Rotation paths and how fast each direction turns (degrees a step)
Each turn is a multiple of 5 degrees from 10 to 175, or 0.
Each row of a path follows its step; steps can be skipped.
Path 1:
step 5: .10	-.27	-.14	-.07	-.12	-.02	.17	-.06	.04	-.12	-.12	.15	-.01	-.25	-.24	.11	-.11	.04	-.01	-.13	-.05	-.03	.07	-.17	.13	-.07	.06	-.01	.12	.39	.05	.23	-.01	.05	-.19	.08	.06	.01	-.02	.12	-.47	-.34	-.10	-.05	-.26	-.07	-.18	.13	-.18	.30	.03	.03	.07	-.06	.03	-.03	-.32	.02	.06
step 6: -.06	-.03	-.20	-.04	.41	-.09	.15	-.10	.10	-.03	.05	-.02	-.24	.01	-.25	.01	-.05	.20	.37	.08	.35	.00	.00	.13	-.14	-.10	-.01	.16	.01	.01	.16	.04	.09	.22	-.18	-.13	-.06	-.14	-.32	.07	-.24	.05	.04	.25	-.14	.02	-.01	-.13	.11	.05	.09	.10	-.04	.14	.18	.21	.14	-.26	-.07
step 11: -.16	-.37	-.28	-.14	.07	-.25	-.11	-.11	.13	-.01	-.15	-.04	-.12	.13	-.12	-.12	.21	-.07	.18	-.04	.14	.19	-.06	-.16	-.18	.00	-.03	-.14	.27	-.03	.05	.11	-.18	-.15	-.16	.09	-.33	-.20	.04	-.13	-.13	.07	-.03	.14	.11	-.15	-.14	-.07	-.31	.00	-.15	.07	.06	.21	-.15	.16	.26	.01	-.08
step 14: .17	.16	.18	-.30	-.03	-.17	.12	-.04	-.01	-.07	-.06	.23	.14	.04	.08	-.21	-.18	-.04	-.17	-.23	.00	.29	-.13	.01	-.16	-.02	.13	-.05	-.09	-.12	.11	.10	-.22	-.16	-.27	-.04	-.27	-.02	-.18	.12	-.23	-.11	.22	-.07	.00	.16	.34	-.06	-.19	-.06	.03	.06	-.03	.00	.21	-.24	.12	.04	-.29
step 15: .20	-.05	.11	-.09	-.27	-.15	-.04	.25	.08	-.31	.04	.16	-.04	.14	.20	.26	-.10	.20	-.15	.11	-.20	.02	.28	-.10	-.34	.09	-.01	.00	.01	.11	.00	-.21	.01	.13	-.10	-.08	.16	.01	-.10	-.19	.00	-.19	.18	.32	.06	-.02	.02	-.03	.14	-.10	-.04	-.08	-.08	-.03	.44	.18	.05	-.10	.04
step 18: .05	-.38	.00	.13	.07	.05	-.09	-.14	-.09	.26	.19	-.01	.23	-.22	-.08	.32	-.10	.19	-.23	.12	.05	-.17	.14	-.08	.06	.06	.06	.13	.39	-.01	.03	-.06	-.01	.16	.03	-.03	.00	-.06	-.19	-.14	-.20	.20	.11	.04	-.11	-.15	-.17	-.01	-.25	.11	.16	-.05	.18	-.13	.28	-.19	-.01	-.23	.05
step 25: -.07	-.03	.20	.19	.14	-.01	.26	.12	-.03	.16	-.24	.21	.13	.28	-.10	.03	.03	.10	-.16	-.04	-.13	.06	-.21	-.15	-.08	.07	.01	.16	.03	.02	-.14	-.10	-.04	-.09	-.04	-.09	.02	.13	-.32	-.09	-.04	.01	.04	.19	-.04	.37	-.09	.29	-.05	.32	.11	-.08	.24	.19	-.18	.16	.18	.29	-.17
step 31: .05	-.21	.15	.19	.04	.25	.12	.23	.19	.31	-.02	.10	.03	.14	-.17	-.08	.03	-.04	-.06	.21	.09	-.10	.01	.00	-.13	.20	.26	.00	.41	.02	.36	-.15	-.11	-.08	.08	.17	.13	.00	-.16	.19	-.17	-.09	-.15	-.18	-.05	-.15	.02	-.15	.04	.11	.03	-.04	-.07	.17	.14	.05	.07	-.06	.36
Directions:
.02	.02	.03	.05	-.01	-.02	-.04	-.04	-.01	-.01	.02	-.03	-.02	.07	.10	-.06	-.01	-.02	-.04	-.01	.03	.02	.05	.01	-.06	-.02	.00	-.08	-.05	-.03	-.08	.04	-.03	-.01	-.04	.03	.03	-.02	-.02	-.03	.06	-.03	-.05	-.02	-.03	.05	-.05	-.01	.03	.00	.00	.02	-.07	-.09	.07	.00	-.02	-.03	.00
55
-.03	-.03	-.01	-.03	.04	.02	.01	-.01	.06	.00	.02	-.02	-.04	.00	.04	.06	.06	.04	.01	.00	.04	.00	-.03	.00	-.02	.08	-.06	-.05	-.01	.00	.01	.00	.01	-.10	.06	-.03	.01	-.04	-.02	-.11	.04	-.02	.02	-.03	-.05	.06	-.03	.06	.08	-.03	-.01	-.04	-.02	.07	-.05	.01	.02	.04	-.01
80
-.09	-.05	.00	.03	.03	-.04	-.02	-.04	-.06	.00	-.01	.01	.03	-.01	-.04	.03	-.07	-.08	.08	.10	.09	-.02	-.05	.01	.00	.02	-.02	.00	.02	.04	-.10	.02	.00	-.04	.01	-.01	.01	.05	-.02	-.03	-.03	-.03	-.02	.01	-.09	-.04	-.01	.00	-.05	.00	.04	.03	.00	-.02	.00	.02	.02	-.01	.02
60
.01	.05	-.04	.01	-.05	-.01	-.06	.05	-.06	-.03	.01	.00	.06	-.02	.01	.04	.02	-.06	-.02	.03	.05	-.04	.01	.01	.00	-.02	-.04	.00	-.01	-.03	.05	.00	.00	.02	-.03	-.07	.01	-.02	-.02	-.03	.02	-.01	-.03	-.01	.07	-.04	-.05	.10	.07	.04	.04	-.01	.01	.05	.07	-.09	.05	-.07	.05
130
-.01	-.08	.03	.00	-.02	-.06	.02	.07	-.03	.03	.00	.06	.03	-.02	.00	.05	-.01	.05	-.05	-.04	-.02	-.03	.05	-.07	.05	-.01	-.02	-.12	.00	-.04	-.01	.02	.04	.05	.01	-.05	.06	.11	.02	.01	.03	-.02	-.03	.01	-.05	.02	.02	-.03	.04	.04	-.01	.02	.00	-.01	-.02	.02	.04	.01	.06
140
-.04	.01	.02	.00	-.08	-.05	.02	-.05	-.04	-.05	.05	-.10	.03	-.07	-.05	-.03	-.01	.01	-.04	-.03	.05	.06	-.05	.03	-.08	.02	-.01	-.02	.03	-.06	-.01	-.01	.01	.02	-.02	.04	.05	-.05	.03	.00	.01	.00	.01	-.04	.00	-.02	.05	-.09	.05	.04	.04	.00	.04	.04	-.04	-.02	.00	.07	.01
110
.00	.00	-.02	-.02	-.02	.02	-.07	.01	.05	-.05	-.07	-.02	-.03	-.03	.00	.07	-.01	.02	.01	.03	-.03	-.06	.00	-.04	.01	-.03	-.05	-.01	-.06	-.03	-.05	.07	-.06	.06	-.03	.13	-.03	-.02	.05	-.02	-.06	.04	-.04	.00	-.04	-.04	.02	-.01	.04	.01	-.02	-.09	-.03	.01	.00	.00	.03	.01	-.02
60
.00	.02	.03	-.02	-.04	-.05	-.04	-.02	.04	.02	.04	.03	-.01	.00	-.04	.03	.01	.02	.05	.02	-.01	-.03	.05	.05	-.01	-.09	.02	.03	.02	-.01	.02	-.04	-.01	-.04	.00	.10	.05	.00	-.06	-.01	.05	-.02	.01	.05	.01	-.04	.01	-.02	.08	-.07	-.01	.08	-.05	.04	-.06	.06	.03	-.07	.05
160
